In the rows, zero is written as 128.
Each named move below is a turn or a mirror, shown by a few rows before and after it. Which moves, in which order, take the first row of each later pair to the second? The first pair is answered.
move ras:
[100 109 131 134 152 155 145  83 128 147 138 103 200 139 157 142 116 166
 120 128 132 171 120 196] |-> [ 91 114 133 129 131 159 158 114 114 147 128 106 216 150 165 131 118 165
 110 111 128 165 101 171]
[145 143 155 162 129 121 119 135 120 109 148 116 118 105 104 156 130 125
 116 125 132 120 144 136] |-> [136 145 153 157 107 123 127 161 106 109 134 122 130 113 110 144 134 125
 103 110 134 115 126 120]
[119  76 152  93 123 124 186  97 150 148  88 132 146 110 112 129 135 144
 123 109 110 144 104 147] |-> [122  78 148  95 128 121 182  87 155 144  91 131 138 110 108 133 130 143
 126 115 113 143 112 152]
move fomep:
[107  94 119 126 139 112 116 112 133 124 141 121 105  88  77 102 145 171
 148 101  97  99 155 152] |-> [108  90 114 118 138 124 122 115 144 122 138 123  99  84  72 103 148 164
 146 111 105  98 157 149]
[123 151 110 124 120 120 144 150 114 119 130 113 161 152 138 107 120 134
 119 112 108 114 117 130] |-> [131 146 102 101 109 141 151 156 122 114 126 123 150 141 122 108 131 113
 109 126 121 115 122 121]
[162 162 117 140 132 117 109 150 142  97 183  98  90 163 109 113  93 128
 102 167 130 123 134 150] |-> [158 164 124 144 135 111 107 146 132  96 181  96  94 164 115 115  95 132
 104 160 125 124 130 154]
[138 127 120 114 143 140 118 134 133 124 129 136  90 107 106 111 130 109
 124 143 143 111 135 116] |-> [125 136 146 153 154 100 109 126 107 133 137 117 120 128 131 110 120 148
 134 119 119 105 121 136]
move tad:
[172 122 127 134 127 154  91 144 147 119 122  95 101 108 133 118 184 151
 134 136 126 102 112 121] |-> [168 133 105 125 126 163 107 132 147 120 124  82 121 117 136 108 166 164
 138 151 109  97 117 145]
[150 108 175 169 140 105  92 120 116 129 145 149  98 125 131 165 149 141
 144 114 154 153 128  86] |-> [170 158 115 157 130 131  95 155 115 104 155 139  77 135 120 141 140 131
 135 151 162 124 137  85]
[114 131 126 144 144 115 140  92 116 133 125 121 135 150 136 119 125 146
 158  93  83 143 125 124] |-> [129 120 145 149 138 114 121 111 115 126 119 139 110 139 127 126 145 128
 150  79 100 148 116  90]
Now pairs of rows:
Each pair is 2 to 3 moves apart.
[137 172 112  93  93 125 140 144 116 103 138 111 144 135 161 123 139 146
 107 145 119  89 107 102] |-> [131 114 144  63  90 144 155 120 141 119 118 140 137 108 143 142 158 114
  99 136 132 115 108  90]	tad, tad, fomep
[136 125 125 127 112 137 148  99 163 155 113 140 118 108  98 178 120  87
 121 175 117 177 136 177] |-> [131 129 122 113  65 147 151 169 137 145  91 161 125 117 113 161 138  80
  99 148 126 171 106 120]	tad, tad, ras
[109 105 177 153 116 112 123 116 133 133 114 152 134 120 129 150 137 128
 124 105 135 165 115 121] |-> [131 175 121 167 110 119 111 167 111  95 129 135 110 133 132 122 122 143
 117 132 136 132 114 117]	tad, fomep, tad
[156 169 125 170 124 119 100 166  80 109 143 136 151 172 145 163 120 122
 131 111 105 140 132 122] |-> [151 165 134 170 123 114 107 152  80 123 143 133 165 172 151 164 113 131
 138 112  97 147 132 131]	tad, tad
[ 92  89 159 108 116 121 144 121 141 142 105 147 135 111 132 116 146 136
 129 104 103 129 116 128] |-> [130 126 108 103 126 142 124 145 153 101 120 139  84 100 103 103 141 121
 124 148 128 106 137 121]	ras, tad, tad
[126 137 106  86 112 135 122 168  98 134 152  96 134 104 142  68 133 173
 122 113 126  67 112 144] |-> [129  96 149 109 161 113 104  96 116 156 168  96 128  89 134  99 130 173
 146 119 119  96 139 182]	ras, tad
[123 127 135 143 162 121 125  95 140 127 134 115 131 127 121 133 117 126
 143 135 113 136 152 161] |-> [123 109 135 127 155 135 130 100 153 127 126 128 118 113 111 139 123 107
 138 140 130 142 154 147]	fomep, tad
[117 127 130 129 145 115 107 108 157 120 141 105 106 109 102  95 115 158
 139 120 102 117 151 164] |-> [114 119 135 127 146 109 108 102 159 125 138 106 110 108 106 102 116 160
 140 110  99 127 149 168]	ras, tad, ras
[ 92 121 157 138 136 124 139 126  93 156 120  95 143 141 135  69 100 169
 107 138 117 113  87 145] |-> [111  87 196 158 161 110 109 108 108 158 129 114 105 115 128  91 118 151
 112 132 132 129 104 131]	ras, tad
[ 88 172 152 158 153 121 101  94 117 113 139  72 143 122 151 122 116 174
 147 110 107 120 138 189] |-> [ 79 149 191 157 115 118 107 134  94 113 116  97 151 118 162 123 139 172
 133  64 120 125 103 129]	ras, tad
[112  60 135 104 127 165 142 128 169 137 117 206 110 125  78 134 173 110
 117 107 130 146 125  78] |-> [ 85 134 134 179 155  88 116 127 115 136 142 146 164 176 145 110 132 198
 140  85  77 109 110 128]	tad, fomep
[160 120 138 120 102 101 110 155  96 130 121 132  92 162 129 119 113 167
 119 110 163  98 118  85] |-> [159 125 132 127 139  99 117  91 116 148 142 103 113 163 127 128  90 182
 148 132 137 107 146 152]	tad, ras, tad
[144 110 126 111 175 155 140 114 132 116 131 134  85 102  92 115 145  72
 134 173 162 148 171 124] |-> [118 134 100  86 114 171 181 173  93 119 102 129 145 137 118  80 145  89
 108 141 152 131 130  93]	tad, ras
[140 139  82 105  87 174 155 189 134 101 114 144 134 140 117 117 137  81
  87 143 153 133 128  83] |-> [ 91 106 122 110 112 142 192 102 140 163 107 123 215 155 148 135 118 122
 112 118 106 154 128 151]	tad, tad
[153  81 178 118 168 139 126 117 156 121 113 138  87  88  97 133 112 142
 125 127 122 127 117 138] |-> [130 134 155 132 134 126 138 172 110 116 104 122 131 133 138  98  99 178
 118 100 104  97  78 123]	ras, tad, fomep
[135 123 182 154 170  77  73 109 134 148 160  99 100  94 102 126 123 142
 171  91 109 138 145 100] |-> [158 158  99 100 152 143 103 131 162 124 164  97  75  89  64 106 119 106
 152 155 131 117 170 105]	fomep, tad
[113 151 131 150 138 125 123 125  82 144 119  99 159 164 182 165 123 139
 158  88 104  98  90 108] |-> [129 135 158 164 147 117  99 129  89 135 114 117 124 149 168 174 142 117
 153  78 123 113  92  84]	ras, tad, ras
[130  86 133  93 154 136 144  80 145 155 117 133 130  98 110 115 140  91
 114 145 127 148 126 127] |-> [119 105 159 147 168  85 113  81 108 153 127 114 149 121 145 113 122 135
 125 117 106 136 112 134]	tad, fomep
